rotation steps, each row followed by its count of steps
The counts run from 0 to 177.
[-12  -4   5 -15  -4   9   0  -4  17   0 -10 -10  29  -7   1 -13   3   2
  17 -21  16  -6  -2 -14  11 -16   6   5   0 -14   6  -6 -25   6  -7  -6
   3   9   6 -26  -7  17  19   3  11   6 -11 -14   8  -2 -34  -4  -4  -5
   6   4  -9 -11  15   2   5   4   1  -4 -14  -9  15] | 72
[-14  -8  -2 -12  -8   5   1   1  13 -21  11 -12  19   1   8  -6   7  -1
  21 -20  -4 -16   1 -19  19  -3  -5  -8  20  -3   3  14  -1  -2  -3  13
  12  15 -11 -16  10  13  16 -14   8  15   1  10  12   1 -10  -4   2   9
  11 -14 -20  -8   2 -18  -5   6 -16 -17 -22  -1   7] | 135
[-12  -5   6 -10  10   5   0 -10  -3   3  -5  -8  11  -6 -19  -7  -3  -7
   9 -12   6 -14   4   3  30 -10   2  10  14   2  14   0  -7   7 -13   7
  13  12  -7 -34  -4   7  23 -11  11  19 -12  -7   4  -5 -23 -17   9   4
  -3  -7  -5  -9   7  -7 -10  16  -3 -12 -24  -8  18] | 173
[-13  -5  15  -5   1 -14  -3   6  12 -10   0  -5   6 -13   5   2  -9  -9
   2 -23   2  14   0   6  23   3   6  -8   5  -1   1   2 -19   4 -17  -3
   7   9 -14 -30  -4  17  21   1  12  17  -2 -10   1   9 -28  -3  10   1
   1   4 -11  -4   7  -1   2  23  -1  -2 -30  -1  19] | 88
[-13 -12   5   2 -15   2   1  -5  -7  -1  -7  -6  23   0   2 -12  -2  -3
  34 -15  10 -13   0 -21   4  12 -15   5   8  -7   3   7 -11  -3 -14   6
   1   7  -8 -32   5   7  19  -4   3  30 -18  -2  16   0  -8  -1  -2  12
  -7   2 -16 -18  12 -10  -1  -7 -18 -11  -9   6   4] | 32
[-11 -11   4   3 -14   2   0  -4  -7  -1  -6  -6  22  -1   3 -13  -2  -3
  34 -14   9 -12   1 -21   6  11 -16   6   8  -7   3   7  -9  -4 -15   6
   2   7  -9 -32   5   8  19  -5   4  30 -17  -2  15  -1  -8  -1  -3  10
  -6   3 -15 -18  13 -10  -1  -7 -17 -13  -8   6   5] | 31
[-10  -5  16  -1   1 -13  -4   7  10 -11   3  -6   6 -14   3   1  -8  -8
   2 -22  -1  16   0   6  23   4   6  -7   9  -2   3   5 -16   3 -18  -2
   9   9 -15 -32  -2  18  21   0  13  18  -3  -9   1   9 -26  -3  10   0
   0   4 -12  -3   6  -3  -1  24  -2  -4 -31  -1  16] | 90
[-31 -15  -2 -12 -15   0   1  -1   9 -24   6   1   1  -5  14  -6  -2  -5
  23 -16   0   6  -1 -15   6  13  -4 -13  11  10 -14   7  -8  -5 -16   1
   2  14   0 -24 -10   4  24  -4   5  19 -12  -6  10  18 -15  -6   2  15
  14  -8  -3  -9  16   0  -8  -5 -20  -6 -11   1  10] | 120
[-23  -4  -2   0  -6  -5  -4  -7  12 -15  -3 -11   5  -4  -2  -4  -6 -10
   6  -3   0   0   7  -3  26  -4  -7   3  14  13  -1   7   2  -2 -27   2
  -4  18 -21 -28   0   8  23  -9  -2  21  -6 -10   4   4 -11 -11   5  11
  11  -4  -1  -4  13   2  -9  10 -10 -10 -26   4  33] | 11
[-18 -11   5 -16   7   9   2  -2   2   0 -12  -6   6  -2   1  -3 -12 -12
  10 -20   2 -12  -9  13  21   2   3   9   8   9  -3 -12 -11  -2 -10  -2
   9  12 -13 -18  -7   3  14  -7   7  26 -20  -7  14  -6 -36 -10   2   0
   1  -7 -18 -13   7  -7  -9  11 -11 -11 -23 -10  21] | 163
[-23 -16   9 -12  -9   5   5  -1   9  -3  -4  -3  18   5  -6   4  -6  -5
  17 -18  18 -13 -16  -4  19  12  -1  -9  14  -6 -12   9 -14  -3  -6   2
   4  -2  -8 -13   2   1  30  -6  -5  11 -22   3   9  12 -16 -12   8  17
   6 -13 -11 -11  -8   4   2   7 -21 -10 -25  -1  15] | 47
[ -1  -4  13  11  -6   0  -6   3   4 -11  11 -11  11 -16  -6 -10   4   0
   4 -16  -9  14   2  -5  11   5  -2   4  21  -5  10  18 -11   1 -19   0
  10  12 -11 -42   2  20  19  -3  14  17  -8 -10   5   7 -21  -6   7  -1
  -3   4  -8  -1  11  -7 -14  19  -7 -11 -24   1   3] | 99
[-17   2   1 -16  -6  13   0   1  18   2 -13 -11  18   3   7  -2  -9  -5
  11 -16   7 -17  -9  -6  14   2  -5   7  11   4 -14  -6 -21 -12 -13  -9
  -1   7  -9  -9  -3  19   9  -3  -4  19 -18  -8  23  -5 -34  -6  -5   5
  12  -3 -21 -12  11  -7  -4   9 -16 -12  -8   1  14] | 153
[-16   4   0 -15  -8  14   0   1  20   2 -12 -13  21   4   6  -3  -6  -3
  11 -15   8 -19  -8 -11  13   0  -7   7  13   2 -12  -2 -22 -12 -13  -8
  -2   6  -8 -10   0  22   9  -3  -4  17 -16  -7  24  -4 -31  -6  -6   7
  13  -3 -21 -12  11  -9  -4   9 -17 -12  -6   3  12] | 151
[-12  -5  16  -3   1 -13  -3   7  11 -11   1  -6   5 -14   4   2  -9  -9
   2 -23   0  15   0   6  23   3   6  -8   7  -1   2   3 -18   4 -17  -2
   8   9 -15 -31  -3  17  21   1  13  17  -2 -10   1   9 -27  -3  10   0
   0   4 -12  -4   6  -2   1  24  -2  -3 -31  -2  18] | 89
[-14 -12   5   0 -15   2   2  -6  -6  -1  -8  -5  23   1   2 -11  -1  -4
  33 -15  11 -14  -1 -21   3  12 -15   4   8  -6   2   8 -13  -2 -13   5
   0   7  -7 -31   5   6  19  -4   2  29 -19  -3  16   1  -9  -2  -1  14
  -7   1 -16 -19  11  -9   1  -7 -18 -10  -9   6   4] | 33
[ -2  -5  14  10  -3  -4  -6   5   4 -12  11 -10   9 -16  -4  -7   1  -2
   3 -18  -8  15   1  -2  15   5   0   2  19  -5   9  16 -11   1 -18   1
  11  11 -14 -40   1  20  20  -3  15  17  -6  -8   3   7 -22  -5   8  -2
  -3   4 -10  -1   9  -7 -12  22  -6 -10 -27   0   6] | 97
[ -6 -11   8  -6  -3  20   0   8  10  -2   5  -9  24  -8  -6  -7   1   3
  17 -20  10  -8 -15  -8  25  -4   7   4  15 -23  -4   3  -5  -3   0   4
  16   1  -4 -15  -1  11  27  -8   7   4 -16   4   4  -1 -25 -11  -3  -7
  12  -7 -11  -7  -1  -1  -6   7 -13 -23 -25 -14  16] | 59
[ -5  -7   5  -9  -4  19  -1   1  13   1  -2 -12  31  -9  -3 -15   6   5
  19 -21  12  -8  -7 -15  16 -15   6   9   7 -22   5  -2 -15   2  -1  -1
  11   7   4 -22  -4  15  22  -3  12   4 -13  -6   6  -5 -31  -7  -7 -10
   8   0 -10  -9  10  -1  -2   4  -4 -15 -17 -14  13] | 66
[ -7  -4   7   9 -12   6  -5  -4   6 -11   9 -10  14 -12  -6 -15   8   4
   9 -12  -5  11   4 -16   0   6  -7   6  22  -1   7  20 -14  -1 -21  -3
   3  13  -2 -43  -2  19  19  -1  11  15 -14 -14  10  10 -19  -8   3   5
   0   3  -3  -3  18  -4 -17  10 -11  -9 -12   4  -2] | 105
[-19  -7   4 -17   1  10   1   1   8   1 -14  -7   9   0   6  -1 -13 -10
  10 -20   4 -12 -11   8  17   4   0   8   7   8 -11 -12 -16  -8 -11  -6
   5   9 -12 -13  -7   9  11  -4   2  24 -21  -8  19  -6 -37  -7  -2   1
   6  -4 -20 -13   9  -6  -7   9 -14 -11 -16  -6  20] | 159
[-26  -9  -2  -4  -7  -2  -1 -13  16 -17  -9 -14  10  -5  -1  -6  -2 -11
   1  -7  -3  -3   4  -2  10  -8  -5   8   9  20   3   6  -5   1 -22  -1
  -7  23 -16 -30  -1   2  15  -6   0  18  -9 -17   8   7 -21  -6   8  11
   8  -6  -7  -6  12   5  -7   9  -5  -4 -28  -1  29] | 5
[ -4  -8   5  -8  -4  20  -1   2  12   0  -1 -12  30  -9  -4 -14   6   5
  19 -21  12  -9  -9 -14  17 -13   6   9   8 -23   4  -1 -13   1   0   0
  12   6   3 -22  -3  15  22  -4  12   4 -14  -4   6  -5 -30  -7  -7 -10
   9  -1 -11  -9   9  -2  -3   4  -6 -17 -18 -14  13] | 65
[ -4  -9   7  -7  -3  21  -1   5  11   0   3 -11  28  -9  -5 -11   4   5
  18 -21  11  -8 -12 -11  22 -10   6   7  12 -24   1   1  -8  -1   0   3
  15   3  -1 -18  -2  13  25  -6  10   4 -15   0   4  -4 -27  -9  -6 -10
  10  -4 -11  -8   4  -2  -5   6  -9 -21 -21 -15  14] | 62
[-17 -11   5 -15   8   8   2  -3   1  -1 -11  -6   6  -2  -1  -3 -11 -11
   9 -20   2 -12  -8  13  21   1   3   9   9   9   0 -11 -10  -1  -9   0
  10  12 -13 -19  -7   2  15  -7   8  25 -20  -7  13  -7 -35 -10   3   0
   0  -7 -17 -13   6  -7  -9  12 -10 -11 -24 -11  21] | 164
[-25  -6  -3  -2  -6  -4  -2 -11  15 -16  -6 -12   7  -4  -3  -5  -4 -11
   3  -5  -1  -1   6  -2  18  -7  -6   5  12  17   1   7  -1   0 -25   1
  -6  21 -19 -29  -1   4  19  -7  -2  20  -7 -13   6   6 -16  -9   7  12
  10  -5  -3  -5  12   4  -8  10  -7  -6 -28   2  32] | 8
[-10  -2   1   8  -9  -1  -7   4  -1  -7   3  -8   8  -8   2  -9  -8  -5
  22  -6   1   0   7 -13  29   5 -12   6  14  -4  -2   6   7  -8 -25   8
   4  11 -21 -31   3  15  25 -10   2  29  -6   0   5  -3  -3  -8  -4   4
   8   4  -5  -8  16  -9 -10   4 -15 -21 -16   6  23] | 20
[-16  -5  14  -8   1 -14  -2   4  14  -9  -3  -5   7 -11   6   2 -10 -10
   4 -23   6  13   0   5  23   1   7  -9   3   0   0  -1 -22   5 -17  -5
   5   8 -11 -29  -5  17  21   3  11  16  -3 -12   2   9 -30  -3   9   2
   2   4 -11  -5   8   1   5  21   0   0 -29  -2  20] | 86
[-12   6  -2 -13 -10  13  -1  -1  22  -3  -5 -16  27   5   3  -5   2   1
  13 -14   6 -23  -3 -20  14  -6  -9   4  18  -3  -5   7 -18 -10 -10  -2
   0   8  -7 -11   7  25   9  -6  -3  13 -10  -2  23  -5 -23  -6  -4   9
  13  -6 -20 -10   9 -13  -4   9 -16 -14  -8   5   7] | 146
[-20 -16   9 -11  -7   7   4   2  10  -3  -2  -3  18   3  -7   4  -5  -4
  16 -19  17 -12 -17  -3  23  10   1  -9  15  -9 -12   9 -11  -4  -5   3
   7  -3  -9 -11   1   2  31  -7  -4   9 -20   4   7  11 -17 -13   7  14
   9 -13 -10  -9  -9   3   1   8 -21 -13 -26  -3  17] | 49
[-17 -15  10 -10  -6  10   3   4  10  -3   1  -4  18   1  -7   3  -5  -3
  15 -19  15 -10 -18  -2  26   8   3  -7  16 -12 -12   8  -8  -4  -4   4
  10  -3  -9 -11   1   4  31  -8  -2   8 -19   6   6   9 -18 -13   6   9
  11 -13 -10  -8  -9   3  -1   9 -20 -16 -28  -6  18] | 51
[-15 -13   5  -1 -15   2   2  -7  -5  -1  -9  -5  23   3   1 -10  -1  -4
  33 -16  13 -15  -2 -20   2  12 -15   3   8  -5   2   8 -14  -2 -12   5
   0   6  -7 -30   5   5  19  -3   2  28 -20  -3  17   2  -9  -2   0  15
  -7   0 -16 -19  10  -7   1  -6 -18  -9 -10   6   4] | 34
[-14  -4   5 -15  -4   7   0  -5  18  -1 -10 -10  28  -7   2 -12   2   1
  16 -21  16  -5  -1 -13  11 -16   6   4  -1 -12   5  -6 -27   7  -7  -7
   2  10   6 -27  -7  17  19   3  11   7 -10 -15   8  -1 -34  -4  -4  -3
   6   4  -9 -11  15   3   6   5   1  -3 -14  -8  15] | 73
[-17   3   0 -16  -7  13   0   1  19   2 -13 -12  20   3   7  -2  -8  -4
  11 -16   7 -18  -8  -8  14   1  -6   7  12   3 -13  -4 -22 -12 -13  -8
  -1   6  -9 -10  -1  20   9  -3  -4  18 -17  -7  24  -5 -33  -6  -5   6
  13  -3 -21 -12  11  -8  -4   8 -17 -12  -7   2  13] | 152
[ -2  -4  11  11  -8   2  -6   1   4 -11  11 -11  13 -15  -7 -12   6   2
   5 -14  -8  13   3  -9   7   5  -4   5  22  -4  10  20 -12   0 -19  -1
   8  12  -8 -43   1  21  19  -3  13  16 -11 -11   6   8 -20  -6   6   1
  -3   4  -6  -1  14  -7 -16  16  -8 -11 -20   2   1] | 101
[ -4  -5  16   6  -1  -8  -5   7   6 -12   8  -9   7 -16  -1  -3  -3  -5
   1 -20  -7  16   1   3  20   5   3  -2  15  -4   7  12 -12   2 -18   1
  11  10 -16 -37   1  19  20  -2  14  18  -4  -8   2   8 -23  -4   9  -2
  -3   4 -11  -2   7  -6  -7  24  -4  -9 -30  -1  11] | 94
[ -1  -5  14  11  -5  -2  -6   4   4 -11  11 -10  10 -16  -5  -8   3  -1
   3 -17  -9  14   2  -4  13   5  -1   3  20  -5   9  17 -11   1 -18   0
  10  11 -12 -41   2  20  19  -3  15  17  -7  -9   4   7 -21  -5   8  -1
  -4   4  -9  -1  10  -7 -13  21  -7 -11 -26   1   4] | 98
[ -2  -4  12  11  -7   1  -6   2   4 -11  11 -11  12 -15  -6 -11   5   1
   4 -15  -9  13   3  -8   9   5  -3   5  21  -4  10  19 -12   1 -19   0
   9  12 -10 -42   1  21  19  -3  14  16 -10 -10   5   8 -20  -6   6   0
  -3   4  -7  -1  12  -7 -15  18  -8 -11 -22   2   2] | 100
[ -9  -5  16   1   0 -12  -4   7   9 -11   5  -7   6 -15   2   0  -7  -8
   1 -22  -2  16   0   6  23   4   5  -6  10  -2   4   7 -15   3 -17  -1
  10   9 -16 -33  -1  18  21  -1  13  18  -3  -9   1   8 -25  -4  10  -1
  -1   4 -12  -3   6  -4  -3  24  -3  -6 -31  -1  15] | 91
[-25  -5  -3  -1  -6  -5  -3 -10  14 -16  -5 -11   6  -4  -3  -5  -5 -11
   3  -4   0  -1   6  -2  21  -6  -6   5  13  16   1   7   0  -1 -25   1
  -6  20 -20 -29   0   6  21  -7  -2  20  -7 -12   5   6 -14 -10   6  12
  11  -5  -2  -4  12   4  -8  10  -8  -7 -28   3  32] | 9
[-24 -17   7 -11 -12   1   6  -7   5  -2  -9  -3  21   8  -4   0  -4  -6
  23 -17  19 -16 -11 -10   9  14  -7  -7  11  -2  -7   9 -18  -1  -9   2
  -1   1  -6 -19   4   0  26  -4  -5  17 -23  -1  14  11 -13  -9   8  22
  -1 -10 -13 -15  -3   2   5   1 -20  -5 -19   4  10] | 42
[-19 -13  -2 -14  -9   1   2   3  10 -26  12  -7  11  -1  12  -4   4  -4
  23 -22  -5  -9   0 -15  19   2  -2 -13  17   1  -1  11   2  -2  -4  13
  13  16 -10 -16   5   7  19 -13   9  17   0  10   9   6 -10  -3   3  10
  12 -15 -17  -8   3 -15  -5   3 -18 -15 -24  -3  10] | 131
[-18 -10   4 -16   5   9   2  -1   3   0 -12  -6   7  -2   3  -2 -12 -12
   9 -20   2 -12 -10  12  20   3   2   9   8   9  -5 -13 -12  -4 -10  -3
   8  11 -13 -16  -7   4  13  -6   5  25 -20  -7  15  -6 -37  -9   1   0
   3  -6 -19 -13   7  -6  -8  11 -12 -11 -21  -9  21] | 162
[-19 -15   6  -5 -14   1   4  -9  -1  -1 -10  -4  24   6  -1  -7  -2  -5
  30 -17  16 -16  -5 -17   2  13 -12  -1   8  -3  -1   9 -18  -1 -11   3
  -2   4  -6 -26   5   2  21  -3  -1  24 -22  -3  17   6 -11  -4   4  19
  -6  -4 -15 -19   5  -4   4  -4 -19  -6 -13   6   5] | 37
[-28 -11  -2  -8 -17   3  -1  -4  10 -20   5   0   4  -6   9  -9   1  -2
  20 -13   2   8   1 -18   0  12  -6  -7  13   9 -12  10 -14  -5 -20  -4
  -2  13   4 -31 -10   8  23  -2   4  17 -16 -12  12  18 -17  -7   1  15
  12  -4   0  -8  20   2 -10  -4 -19  -5  -6   3   6] | 116
[ -7  -5  16   3   0 -11  -4   7   8 -12   6  -7   6 -15   1  -1  -6  -7
   1 -22  -4  16   0   5  22   5   4  -5  12  -3   5   8 -14   3 -18   0
  11   9 -16 -35  -1  18  21  -1  14  18  -3  -8   1   8 -25  -4  10  -1
  -2   4 -12  -2   6  -4  -4  24  -3  -7 -31  -1  14] | 92
[ -7  -6   3   8 -12   2  -4   2  -7  -3  -1  -7  16  -6   4 -13  -4  -3
  31 -11   4  -6   4 -20  16   9 -15   8  11  -9   1   6   0  -7 -19   8
   5   9 -15 -33   4  13  21  -8   4  32 -11   0  11  -4  -5  -3  -6   5
  -1   5 -12 -14  16 -12  -7  -4 -17 -19 -10   6  11] | 26
[ -5  -4   8  10 -11   5  -6  -3   5 -11  10 -10  14 -13  -7 -14   8   4
   8 -12  -6  11   3 -15   2   5  -6   6  22  -2   7  20 -14  -1 -21  -3
   4  13  -4 -44  -1  20  19  -2  12  15 -13 -14   9  10 -19  -7   4   4
  -1   3  -4  -2  17  -5 -16  12 -11  -9 -14   4  -1] | 104
[ -8  -8   4   7 -13   2  -2   0  -8  -2  -3  -7  19  -4   3 -14  -3  -3
  33 -13   6  -8   3 -21  12  10 -16   7   9  -9   2   6  -4  -6 -17   8
   4   8 -12 -33   5  12  20  -6   5  32 -14  -1  13  -3  -6  -2  -5   6
  -3   5 -14 -16  15 -12  -5  -5 -17 -17  -9   5   8] | 28
[-18  -4  12 -11   0 -13  -1   2  16  -8  -7  -5   9 -10   7   1 -10  -9
   5 -23   9  10   0   3  21  -2   7  -9   0  -1   0  -3 -25   6 -17  -6
   3   8  -9 -28  -7  16  21   4  10  15  -4 -14   3   9 -31  -3   8   2
   3   5 -10  -7   9   3   8  19   1   2 -26  -2  21] | 84
[-15  -5  14  -7   1 -14  -3   5  13 -10  -2  -5   7 -12   6   2 -10 -10
   3 -23   4  14   0   6  23   1   7  -9   4  -1   1   0 -21   4 -17  -4
   6   8 -13 -30  -5  17  21   2  11  17  -3 -11   2   9 -29  -3   9   1
   2   4 -11  -5   7   0   4  22  -1  -1 -30  -2  19] | 87
[-17 -14   5  -3 -15   1   3  -7  -4  -1 -10  -5  24   4   0  -9  -1  -4
  32 -16  14 -16  -3 -19   2  13 -14   2   8  -4   1   8 -16  -1 -12   4
  -1   6  -6 -29   5   4  20  -3   1  27 -21  -3  17   4 -10  -3   2  17
  -7  -1 -16 -19   8  -6   2  -6 -18  -7 -10   6   4] | 35
[-24 -11  -1  -4  -8   0   0 -13  16 -17 -11 -15  13  -8   0  -8   0 -11
   2 -10  -5  -5   2  -3   3  -9  -5  11   6  19   4   6  -9   0 -19  -1
  -6  24 -13 -30  -3   1  10  -4   2  18 -11 -19  11   7 -26  -2   8   8
   6  -5 -12  -9  13   3  -7   7  -3  -4 -27  -5  24] | 2
[-24 -16  -2 -15 -10  -1   2   3   8 -28  11  -3   6  -3  15  -3   1  -6
  24 -22  -5  -4  -1 -13  16   7  -2 -15  14   4  -6   9   1  -3  -6  11
  12  16  -9 -17   1   3  21 -12   9  19  -2   7   8  10 -11  -3   3  11
  13 -15 -14  -9   5 -11  -5   0 -19 -13 -23  -4  11] | 128
[-13  -6  -2 -12  -9   6   1   1  14 -20  10 -13  21   2   7  -6   8  -1
  20 -19  -4 -18   1 -20  19  -5  -5  -7  21  -3   4  14  -2  -2  -3  12
  12  15 -11 -15  11  15  15 -14   7  15   1   9  13   0 -11  -4   1   9
  10 -14 -20  -8   2 -18  -5   7 -16 -17 -22   0   7] | 136
[ -3  -4  10  11  -9   3  -6  -1   5 -11  11 -11  13 -14  -7 -13   7   3
   6 -14  -8  12   3 -11   5   5  -5   6  22  -3   9  20 -12   0 -20  -2
   6  12  -7 -44   1  21  19  -2  13  15 -11 -12   7   8 -20  -7   5   2
  -2   4  -6  -2  15  -6 -16  15  -9 -10 -18   3   0] | 102
[-11   5  -2 -12 -10  12   0  -1  22  -5  -2 -17  28   5   3  -6   4   2
  14 -15   4 -23  -1 -22  15  -7  -9   3  20  -4  -2  10 -16  -8  -9   1
   2   9  -8 -13   9  24  10  -8  -1  12  -7   1  21  -5 -20  -5  -3   9
  12  -8 -21  -9   8 -15  -4  10 -16 -15 -10   5   6] | 144
[-23 -11  -1  -4  -9   2   0 -13  16 -17 -12 -16  14  -9   1  -8   0 -10
   2 -12  -6  -5   2  -4   1  -9  -5  12   5  19   4   5 -10   0 -18  -2
  -5  24 -12 -30  -3   2   9  -4   3  18 -12 -19  12   7 -28   0   7   7
   6  -4 -13  -9  13   3  -7   6  -3  -5 -26  -5  22] | 1
[-19  -4  12 -13   0 -12  -1   1  17  -7  -8  -5  11  -9   7   1  -9  -9
   6 -22  10   9   1   2  20  -3   7  -9  -1  -1   0  -4 -26   6 -16  -7
   2   8  -7 -28  -7  16  21   5  10  14  -4 -15   4   8 -32  -3   7   3
   4   5 -10  -8  10   4   8  18   1   3 -25  -2  21] | 83
[-11  -1   6  -7   8   5  -2 -10  -2   5  -4  -9  12  -8 -22  -7  -2  -5
  10  -9   9 -14   7  -4  31 -11  -1  10  14  -1  14   4  -9   6 -16   6
  12  10  -4 -37  -4  12  25 -10  10  17 -10  -9   3  -3 -19 -18   9   6
  -1  -5  -1  -9   9  -7  -8  16  -2 -13 -19  -4  16] | 176
[-22 -15  -2 -14  -9  -1   2   3   8 -28  12  -4   7  -2  14  -3   2  -5
  24 -22  -5  -6  -1 -14  17   5  -2 -14  15   3  -4  10   2  -3  -5  12
  13  16  -9 -17   2   4  21 -12   9  18  -1   8   8   9 -10  -3   3  11
  12 -15 -15  -9   5 -12  -5   1 -19 -14 -24  -4  11] | 129
[ -7 -12   8  -6  -3  19   0   8  10  -2   5  -9  23  -7  -6  -5   1   3
  16 -20  11  -8 -16  -7  27  -2   6   2  15 -22  -5   4  -5  -4   0   5
  16   0  -5 -14  -1  10  28  -8   6   4 -16   5   3   0 -24 -11  -2  -5
  12  -8 -11  -6  -2  -1  -6   8 -14 -22 -26 -13  16] | 58
[-25 -10  -2  -4  -7  -1  -1 -14  16 -17 -10 -14  11  -6  -1  -7  -1 -11
   1  -8  -3  -4   4  -2   7  -9  -5   9   8  20   4   6  -7   1 -21  -1
  -7  24 -15 -30  -2   2  13  -5   0  18 -10 -18   9   7 -23  -4   8  10
   7  -5  -9  -7  13   4  -7   8  -4  -4 -28  -2  27] | 4
[-26  -8  -3  -3  -7  -3  -1 -13  16 -17  -8 -13   9  -4  -2  -6  -3 -11
   2  -6  -2  -3   5  -2  13  -8  -5   7  10  19   3   7  -4   1 -23   0
  -7  23 -17 -29  -1   3  17  -6  -1  19  -9 -16   8   7 -19  -7   8  12
   8  -6  -6  -6  12   5  -7   9  -6  -5 -28   0  30] | 6
[ -9  -4   6   8 -14   6  -5  -4   6 -12   9  -9  14 -12  -6 -15   8   4
  10 -11  -5  10   3 -17  -1   6  -7   6  21   0   5  20 -15  -2 -21  -4
   2  13  -1 -43  -3  19  19  -1  10  15 -15 -15  10  11 -19  -8   3   6
   1   3  -2  -3  19  -3 -16   8 -12  -8 -10   5  -2] | 106
[-15 -11   5 -13  11   7   2  -7  -3   0  -8  -7   7  -4  -9  -5  -7 -10
   9 -17   2 -13  -4  11  25  -4   4  10  11   7   8  -7  -7   4  -9   4
  13  14 -11 -26  -5   2  18 -10  11  24 -16  -6   8  -7 -30 -14   6   1
  -3  -8 -13 -11   5  -8 -10  14  -6 -11 -27 -11  21] | 168
[-17  -6   1   2 -16   7  -3  -6   8 -14   6  -6  11  -9  -1 -14   6   3
  14 -10  -1   9   3 -20  -4   8  -8   2  18   4  -2  17 -17  -3 -22  -6
  -2  13   3 -39  -7  16  21  -1   7  15 -17 -16  12  15 -18  -9   1  11
   6   1   1  -5  22   0 -15   2 -15  -6  -5   6   0] | 110
